Turns in one plane each, and the order they were made in; the first pair answered:
turn A:
[ 3.94  0.29  2.93 -3.48  0.20  0.49 -2.59  1.14 -0.68  1.02 -0.79  0.70
 -1.28 -2.18  1.82]  ->  [ 2.22  0.58  4.68 -2.31  0.41 -0.63 -2.32 -0.27 -1.13  3.39  1.69  1.04
  0.96  0.57 -0.03]
[-3.56 -3.55 -3.01  1.62 -0.44 -1.34  3.74  0.36  1.61  2.15  1.07 -1.44
  2.28  2.71 -1.05]  ->  [-1.57 -4.38 -4.91  0.51 -0.76  0.66  3.68  1.98  2.03 -0.95 -1.68 -1.54
 -0.13  0.15  1.14]
[-1.38  0.39 -0.84  1.27  1.99 -2.93  0.35 -0.73  2.95  2.39  1.62 -3.42
 -0.01  1.19 -0.01]  ->  [-0.69 -2.25 -0.52  2.51  1.77  1.19  2.89 -0.27  2.39 -0.72  1.43 -2.01
  0.60  2.99  0.32]
turn P:
[-1.24  1.19 -0.44  0.71  0.75 -1.68 -1.85 -0.90  0.47  0.59  1.01 -0.02
  0.70 -0.06 -1.16]  ->  [-0.63  0.34  1.34  0.33  0.60  0.43 -1.56 -1.37 -1.13 -0.84  0.90  1.30
  1.54  0.04 -1.27]
[-1.80  0.56 -1.85  4.29  4.91  1.45 -0.57 -0.29  0.15 -0.26  0.67 -1.26
  1.37  2.04 -2.57]  ->  [-2.49  0.69 -0.68  3.72  3.94  0.34 -0.13 -0.91 -0.11  1.74  1.62 -0.53
  2.54  2.62 -3.05]
[ 0.41  1.80  1.73 -2.37 -0.19 -2.12 -3.67  0.01 -1.56  1.11 -0.06  0.60
  0.14 -2.89  0.06]  ->  [ 1.18  1.27  1.92 -2.27  0.14 -0.34 -3.62  0.12 -2.26 -0.85 -0.50  0.76
 -0.08 -3.15  0.28]
[ 0.15 -0.52  4.23 -0.52  0.93  3.26 -0.56  1.17 -0.35 -2.97 -1.29  2.62
  2.03  0.72  1.00]  ->  [-0.24  1.42 -1.40  1.10  2.46 -0.40 -2.06  2.66  3.98 -2.04 -1.80 -1.66
 -1.87 -0.21  1.71]
turn Y:
[ 0.13 -2.39 -2.71 -1.15 -0.75  1.40  1.90  1.38  2.22 -3.33 -2.47 -0.98
 -2.41 -1.63  0.47]  ->  [-0.81 -1.88 -3.51 -1.03 -1.03 -0.56  2.00  1.27  3.50 -1.37 -2.03 -1.82
 -2.59 -0.97  0.21]
[ 0.29  0.68 -2.85  4.26  0.43  1.42  1.87  3.18  3.31 -4.16 -1.17 -1.11
 -0.32  1.00  1.73]  ->  [-1.29  1.36 -3.03  2.36 -2.09 -3.48  2.46  2.87  4.89  1.32 -0.35 -0.97
  0.27  0.81  1.50]
[ 0.73  3.08 -0.64  0.43  1.57 -2.70 -1.28  0.39  0.00  2.64  0.01  1.69
 -1.49 -0.52  1.37]  ->  [ 1.36  2.53  0.95 -1.09  0.75 -1.32 -1.25  0.30 -1.63  1.76 -0.56  3.17
 -0.89 -1.53  1.89]
[-0.24  1.22 -0.60 -3.60 -2.07 -3.50 -0.97  0.76  0.82  3.04 -0.80 -0.02
 -0.57 -3.29  1.02]  ->  [ 1.78  0.30  1.13 -3.73 -1.43  1.05 -1.19  0.92 -1.68 -1.40 -1.99  1.47
 -0.15 -4.18  1.48]
turn X:
[-0.41 -0.41 -1.58 -0.06 -1.14  1.82  1.72 -0.98  0.40 -1.56 -2.28 -0.21
  0.02  0.79  2.22]  ->  [-1.63  0.02 -2.06  0.44 -1.26 -0.25  1.88 -1.26  1.41  0.80 -1.01 -0.80
  0.42  1.84  1.30]
[ 0.14  0.15  0.85 -2.21 -2.61 -3.16  0.58  1.09 -0.96  2.28  0.04 -0.75
 -0.01 -0.23  1.36]  ->  [-0.13  1.29  2.53 -0.92 -1.02 -2.92 -0.70  0.00 -2.09  2.15  1.54 -0.91
  1.21  0.72 -0.24]
[-0.63 -0.39  0.48  2.92  2.01  4.21 -2.59 -0.98 -0.56 -4.06  0.09  0.05
  0.97  2.30 -0.43]  ->  [ 0.07 -2.30 -2.23  0.38 -0.90  3.95 -0.43  0.75  1.48 -4.31 -2.54  0.61
 -1.12  0.57  2.32]
[-2.80  0.60 -1.99  1.32 -0.23 -1.89  2.50 -1.03  2.12  3.31  4.35  0.05
  0.68  3.14 -2.10]  ->  [-1.00  1.41  1.52  2.47  2.73  2.48 -0.08 -1.77 -1.83 -1.32  4.46  0.96
  1.88  2.35 -3.13]
turn K:
[ 0.62  0.76 -0.05  1.21  0.98  0.98 -1.03  0.43  0.05 -2.42  0.11 -0.84
 -0.77 -0.54  0.20]  ->  [-0.50  1.23  0.95  1.74  1.09 -0.31 -0.96 -0.43 -0.41 -0.46  1.43 -0.75
  0.49  0.66 -0.91]
[-1.17 -1.42  2.29  2.87  0.57  3.83  2.05  0.96 -1.95 -5.71 -0.29  2.29
  0.50  1.30 -0.52]  ->  [-0.72  1.39 -0.50  4.37  3.25  1.50 -1.20  1.63 -0.25 -5.93 -0.51 -1.18
 -2.15 -0.58 -0.65]
[-1.25 -1.47  0.77 -0.74 -0.37 -0.93  0.15  1.13 -1.02  0.11 -0.61  2.19
  0.80 -0.53 -0.41]  ->  [-0.67 -0.88 -0.50 -0.69  0.26 -0.69 -0.81  1.87 -0.54 -0.89 -1.45  1.31
 -0.59 -1.70  0.16]

(two turns a pair)
[-0.19 -1.05 -2.07  2.67  2.12  0.25 -0.44  0.22  1.49 -2.66  1.03 -1.00
 -1.47  2.94 -1.03]  ->  [-1.74 -1.11  0.06  0.55 -0.45 -2.59  0.80 -0.98  1.20  2.17  2.14  0.68
  0.83  3.67 -1.71] | K, Y
[ 0.26  0.19 -0.61  1.59  2.32  0.20 -0.20 -0.18  0.67 -0.74  0.95 -0.97
 -0.26  1.32 -1.01]  ->  [-0.26  0.00  0.21  1.32  1.85 -0.16  0.23 -0.81  0.30  0.12  1.48 -0.32
  0.46  1.94 -1.44] | A, K
[-0.23  0.19 -0.28 -1.34 -0.41 -2.61 -3.08 -2.25 -1.02  1.02  0.73  1.86
  0.07 -0.84 -0.82]  ->  [ 0.66  0.37 -1.56 -0.39  0.86 -1.24 -3.85 -1.38 -0.73 -1.64 -0.36  1.05
 -1.51 -1.64 -0.34] | Y, P
[-1.17 -0.91  0.48 -1.05 -2.18 -2.22  1.43 -0.29  1.04  3.69  1.03  0.56
  0.86  1.44 -0.20]  ->  [ 0.67 -0.81 -3.25  0.67  0.24  0.29  0.10  1.52  2.58 -1.05 -0.91 -1.74
 -2.75 -0.13  1.16] | P, P
[ 0.76 -0.40  0.49 -2.70 -1.14  0.25 -0.89 -0.76  0.45 -0.42 -0.90  0.30
 -0.42 -2.90 -0.33]  ->  [-0.01  1.13  0.29 -0.02  1.23 -1.03 -2.13 -1.52  1.04  0.19  1.10 -1.49
 -0.10 -1.24 -2.00] | Y, K
[ 0.64 -3.70 -2.14  1.75 -0.59  4.83  3.27  0.91  1.13 -3.97 -0.38  0.50
 -0.74  2.63  1.19]  ->  [-1.58 -2.66 -2.22 -1.15 -4.13 -1.77  3.89  0.23  2.96  3.88  0.45  0.82
  0.35  2.52  1.19] | Y, Y
[-0.83 -1.37 -0.61  1.36 -0.08  2.05  1.29  0.67  1.08 -1.54 -0.11 -0.05
 -0.10  1.57  0.86]  ->  [-1.50 -1.15 -0.76  1.20 -0.53  0.47  1.72  0.52  1.75  0.35  0.59 -0.11
  0.28  2.25  0.59] | X, P
[-1.45  2.62 -0.28 -3.35 -0.05 -0.77 -0.64  1.96  0.43  0.43 -1.95 -1.15
  0.59 -1.30  1.53]  ->  [-1.69  1.92  2.79 -1.75  0.89  1.62 -0.17  0.61 -1.73 -0.56 -0.25  0.19
  3.05  1.08 -0.13] | A, X
[ 1.71  0.82  2.80  0.61  1.10  3.56 -2.32 -1.16 -2.88 -2.06 -0.90  0.48
  0.39 -1.60 -0.13]  ->  [ 0.33  2.59 -1.51  0.21  0.33 -2.31 -3.02 -0.29  1.31  2.35 -0.85 -2.48
 -2.11 -2.28  0.59] | X, K
[-0.49 -0.38 -1.02  4.07  1.34  0.03 -1.27  3.28 -0.22  0.35 -0.28  0.91
  0.89  2.07 -0.79]  ->  [ 0.03 -1.28  1.02  2.28 -0.10  1.31 -0.57  2.84 -1.88  0.11 -0.79  2.99
  2.21  1.68 -0.47] | Y, P
[ 0.02  1.90  2.02 -1.39 -2.19  2.30 -1.97  0.91 -2.05  0.11  2.20  0.52
  0.70 -0.59  3.02]  ->  [-0.16  3.33  1.39 -0.75 -1.09  0.92 -3.14  0.79 -1.66  0.91  2.71 -0.57
  0.27 -0.75  2.44] | K, K
[-0.11 -1.02 -0.78 -1.79 -2.18 -0.62  1.78  0.00  1.64  1.49 -0.52  0.44
  0.26  0.02  1.26]  ->  [-0.07 -0.93  0.55 -2.09 -2.42 -0.16  1.55 -0.24  0.66  1.38 -0.50  1.25
  0.90 -0.24  1.22] | K, P
[-0.07 -0.82 -2.05  1.51  0.02  0.10  1.57  1.04  2.01 -1.05 -0.64 -0.89
 -1.63  1.35  0.87]  ->  [-1.36 -0.59 -0.19  0.76 -1.07 -1.79  1.81 -0.01  1.39  2.18  0.69  0.15
  0.26  2.39 -0.13] | A, K
[ 1.59  0.52 -1.65  0.28  1.69  1.05 -1.98  1.24  1.38 -2.95 -2.00 -1.56
 -2.91 -2.10  1.49]  ->  [-1.97  0.52  0.94  0.11 -0.64 -3.24  0.17 -0.91  1.54  4.36  1.83  0.02
  1.11  1.80 -0.72] | Y, K
[-0.59 -1.09  1.17  0.30  1.53 -1.80 -0.23 -4.25  2.93  2.67  1.82 -0.95
 -1.84  2.18 -0.69]  ->  [ 1.48 -1.63 -0.94 -1.18  1.19 -0.01 -0.30 -2.48  3.45 -0.70 -1.43 -1.19
 -4.62 -0.87  1.72] | A, A
[ 0.21  3.22 -0.42  2.83  1.18 -1.37 -0.69 -0.21  0.37  0.20  1.29 -1.03
  1.81  0.11 -0.46]  ->  [-0.46  1.82 -1.00  3.04  0.29 -1.44  1.14 -0.09  1.47  0.68  1.56 -0.64
  2.07  1.45 -0.27] | A, Y
[-1.66  2.12  0.81  1.45  0.48 -3.20 -0.79 -1.95  1.25  2.55  2.75 -2.04
  0.57  1.36 -2.13]  ->  [ 1.48 -1.77  2.16 -1.63 -1.86  3.49  1.70 -0.57 -1.21 -3.67 -1.29  1.60
  0.09 -1.21  0.85] | P, X
[ 0.51  0.99  0.64  0.13  0.16 -2.06 -1.65  0.55 -0.81 -0.47  0.80 -1.13
 -1.37  1.36 -0.94]  ->  [ 0.84  0.62  1.30  0.18  0.37 -1.13 -1.62  0.45 -1.59 -1.05  0.92 -0.63
 -0.95  1.49 -1.27] | X, A
[-1.69 -0.91 -0.28 -0.30 -1.62 -0.89  1.19  0.05  1.35  2.25  0.01  0.13
 -0.33  0.45  0.81]  ->  [-1.49 -1.79  0.66 -0.26 -1.64  0.59  1.83  0.03  0.67  1.20 -0.07  1.15
  0.32  1.01  0.72] | P, X
[-1.08  1.42 -2.00 -0.43 -0.25 -2.86  0.13  0.96  3.02  2.00 -0.54 -2.08
 -2.60  0.15  1.34]  ->  [ 0.64  2.71  2.13  1.12  3.28  1.40 -2.81 -0.34 -1.03 -2.28  0.12 -1.24
 -1.10 -0.23 -0.31] | X, X
[-0.26  2.41  0.22 -0.97  0.03 -3.46 -2.01 -0.25 -0.29  2.74 -1.02 -0.38
 -0.33 -1.27 -0.39]  ->  [ 1.56  1.73 -0.49 -0.08  1.50  0.23 -2.40  0.69 -0.97 -2.06 -2.59 -0.67
 -1.72 -2.34  0.61] | P, P
[-0.24 -1.41 -0.62 -1.84 -3.03 -1.02  2.35 -0.29  0.15  0.23 -0.79  1.99
 -0.24  0.26  1.66]  ->  [-0.23  0.81 -0.88 -1.97 -2.11 -3.40  0.12 -0.32  0.48  1.64 -0.59  0.72
 -1.08 -1.14  1.21] | P, A
[ 1.66  2.22  2.22  1.04  1.05  1.02 -1.54 -1.05  0.50 -0.99  1.58 -0.63
  0.06  0.27 -2.79]  ->  [ 2.54  2.36  1.11  0.31  0.93  1.20 -1.97 -0.35  0.95 -2.05  0.28 -0.97
 -1.12 -1.31 -1.79] | A, A
[ 2.94 -2.72 -0.51 -4.25 -1.12  0.62  2.16  0.20  1.02  1.57 -2.46  1.92
 -0.41  0.47  0.90]  ->  [ 1.77 -3.38 -0.77 -2.28 -0.61  0.98  3.51 -0.04  1.63  1.63 -1.24  1.69
  0.34  2.97  0.07] | X, A
[-0.28  0.95 -1.18  0.66  1.65  0.59 -0.28  0.46  0.87 -0.64  0.47 -0.51
  0.71 -0.35  1.44]  ->  [-0.98  1.04  0.38  0.30  1.16 -0.01 -0.04 -0.34  0.26  0.68  1.28  0.32
  2.07  0.31  0.78] | A, P
[ 0.61  0.89  1.43  0.74  1.62  0.28 -1.32 -0.59 -1.49 -0.78  1.34 -0.24
  0.74 -0.42 -0.90]  ->  [ 0.53  1.27  0.82 -0.90  0.49 -1.53 -1.66 -0.53 -0.90  0.71  0.62 -0.41
  0.22 -1.95 -0.23] | X, A
[ 0.49  0.87 -0.33 -0.96 -0.05 -1.72 -1.10  0.64  0.15  0.07 -0.73 -0.62
 -0.31 -1.31  0.68]  ->  [-0.26  0.84  1.41 -0.35  0.11 -1.50 -0.93 -0.24 -0.80  0.91  0.65  0.23
  1.53  0.31 -0.46] | Y, A
[ 0.93  0.16  1.81  1.72  1.77  3.71 -1.35  0.59 -1.59 -2.62  0.65  0.02
  1.00  1.11 -0.83]  ->  [ 0.49  2.05 -0.78 -1.99 -0.72 -2.26 -2.63  1.27  0.92  2.41 -0.80 -1.46
 -1.15 -2.16  0.57] | X, A
[ 0.08 -0.18  0.05  1.57  2.12  1.83  0.22 -0.24  0.41 -1.09 -0.75  0.92
  2.13  1.94  2.09]  ->  [-0.76  1.09 -1.39  1.43  1.81 -1.24 -0.37 -0.14  2.06  1.64 -0.30 -0.47
  1.48  1.79  1.98] | K, Y
[-0.38 -1.79  2.97 -3.26 -3.05  2.42  2.86 -0.81 -1.30  1.06 -0.80  3.76
  3.01 -0.38  0.91]  ->  [ 1.62  2.44 -1.54 -2.14  0.99  0.23 -2.77  1.07  1.02 -1.27 -2.89 -1.36
 -2.26 -5.19  1.85] | Y, A
[ 1.18 -0.24 -2.56 -0.26 -0.86  0.12  1.30  0.59  2.38 -0.67 -1.06 -0.75
 -2.80  0.68  2.57]  ->  [-0.42 -0.66 -0.33  1.48 -0.50  0.11  2.37 -0.74  1.85  1.01  1.53  0.07
 -0.19  3.98  0.54] | A, A
[-1.76  1.95  1.95  0.66 -1.23 -4.02 -0.57 -1.74 -0.49  4.43  1.72 -0.02
  2.51  0.91 -3.02]  ->  [ 2.49  1.19 -0.35  1.43  1.58  2.72 -2.35  0.79 -1.34 -5.16 -2.40 -0.87
 -1.37 -2.87 -0.44] | Y, P
[ 0.43 -0.10  3.28 -2.08 -0.88 -0.17 -0.17 -0.07 -2.40 -0.06 -0.77  1.61
  0.52 -1.09 -0.29]  ->  [ 0.86  0.58  0.43 -2.29 -0.77 -1.56 -0.82  1.15 -0.56 -0.18 -1.99 -0.14
 -1.84 -2.66  0.83] | X, K
[ 2.75  0.00 -0.39 -0.33 -0.45 -1.64 -0.72  2.49  0.27  2.23 -1.49 -0.17
 -2.48 -3.22  1.42]  ->  [ 1.59  0.29  2.44 -0.62 -0.84 -2.25 -0.58  1.01 -1.23  4.60  0.31  1.28
  0.22 -1.59  0.03] | P, X
[ 2.44 -2.32  2.77 -0.93 -1.27  4.11  4.15  1.62 -2.96 -1.22 -2.19  4.53
  0.03  0.06  3.58]  ->  [-0.11  4.74  1.24  3.61  4.12 -3.97 -2.32 -0.12 -0.74  4.58  2.49 -1.67
 -0.60  1.09 -0.62] | K, A
[ 0.37  3.99  3.04  0.95  3.59 -1.02 -4.21 -0.14 -1.33 -0.57 -0.61  0.35
  1.72  0.82 -2.02]  ->  [ 2.33  2.14  0.67 -1.29  1.89  1.24 -3.02  1.73 -0.38 -3.92 -3.95  0.82
 -0.75 -2.12  0.85] | P, X
[ 3.47 -2.75  1.29  0.02 -0.30 -0.21 -0.31  1.50 -2.44 -3.70 -3.23  1.31
 -2.34 -0.29  2.34]  ->  [ 2.37  0.86  2.36 -0.48  0.44 -5.28 -3.52  0.21 -2.41  1.04 -1.67 -0.12
 -1.63 -1.25  0.72] | A, X
[-1.09 -0.34 -0.08 -2.34 -1.68 -1.40  0.76 -0.23  0.36  2.87 -0.33 -0.46
 -0.42 -0.69  1.20]  ->  [-1.68  0.71  0.79 -1.04 -0.39 -1.77 -0.05 -0.92 -0.08  3.39  1.19 -1.03
  0.55  0.39 -0.11] | K, X
[ 1.52  1.44 -3.27 -0.76 -0.54 -0.02 -2.35  0.76  1.04 -1.03 -0.92 -2.12
 -3.61 -2.34  1.39]  ->  [-1.47  1.20  0.23  0.65 -1.24 -2.16 -0.72 -1.91  0.07  3.72  3.40 -0.67
  0.96  2.39 -1.65] | Y, A
[-1.04 -0.56  0.03 -3.75 -2.17 -1.03 -0.01 -0.59 -0.70  2.02 -0.37  1.57
  0.13 -1.97  0.14]  ->  [-0.92  0.80  0.62 -3.14 -0.92 -1.65 -1.76 -0.97 -1.07  2.27  0.23  0.91
  0.20 -2.46 -0.58] | P, A
[-2.73  0.84  0.25 -1.43  1.05 -0.84 -0.40 -0.97 -2.21  1.02  1.27 -1.29
 -0.33 -1.07  0.92]  ->  [-2.57 -0.55  0.59 -2.32 -0.35  0.16  1.17 -0.85 -2.50  0.65  0.66 -0.04
 -0.05 -0.77  1.50] | K, X
[-0.55  2.09  0.84  1.08  3.11  0.04 -0.05  0.27  0.31  0.02  0.79  0.01
 -1.52  0.89 -1.43]  ->  [-0.58  1.86 -0.59  0.69  2.53 -0.67  0.33  0.84  1.38  0.12  0.09 -0.45
 -2.61  0.33 -0.79] | X, Y
[-0.77 -0.94  0.15 -3.23 -3.34 -2.13  2.22 -0.35  0.80  3.40 -0.79  1.64
  0.92 -0.85  0.64]  ->  [ 0.06  0.67  4.15 -0.91  0.35  0.86 -0.73 -1.94 -3.15  0.47  0.81  2.06
  2.98 -0.36 -1.69] | X, X
[-0.01  0.84  1.04  1.36  1.91 -0.54 -1.12 -0.45 -1.26 -0.07  1.34 -1.04
 -0.03  0.69 -0.97]  ->  [-0.27  0.59 -0.69  1.78  1.75 -1.49 -0.54 -0.04  0.25  0.34  1.03 -1.89
 -1.19  0.70 -0.39] | A, P
[ 0.28  2.36  0.26 -1.56 -0.90 -3.29 -1.59  2.03  2.46  1.11 -1.90 -0.35
 -0.32 -1.50 -1.00]  ->  [-0.31  0.15  3.41  0.12 -0.79  0.20  0.87  0.52  0.21 -0.12 -0.07  2.04
  2.98  2.49 -2.62] | A, Y
[ 1.07 -0.77 -2.69 -0.42 -2.30  1.54  1.94  2.40  1.18 -1.97 -1.68 -0.63
 -0.86 -0.92  1.70]  ->  [ 0.08  1.79 -0.22 -2.19 -3.19 -2.75 -0.01  0.89  0.20  2.91 -0.29 -0.29
  0.90 -1.88  0.43] | K, Y
[ 0.95  0.52  0.81 -3.83 -1.44 -0.79  0.66  0.90  0.26 -1.26  0.91 -0.49
  1.38 -0.97 -0.39]  ->  [ 1.48  0.27  0.83 -3.26 -0.96  0.52  0.80  1.05  0.02 -2.73  0.76 -0.51
  1.12 -0.75 -0.18] | X, P
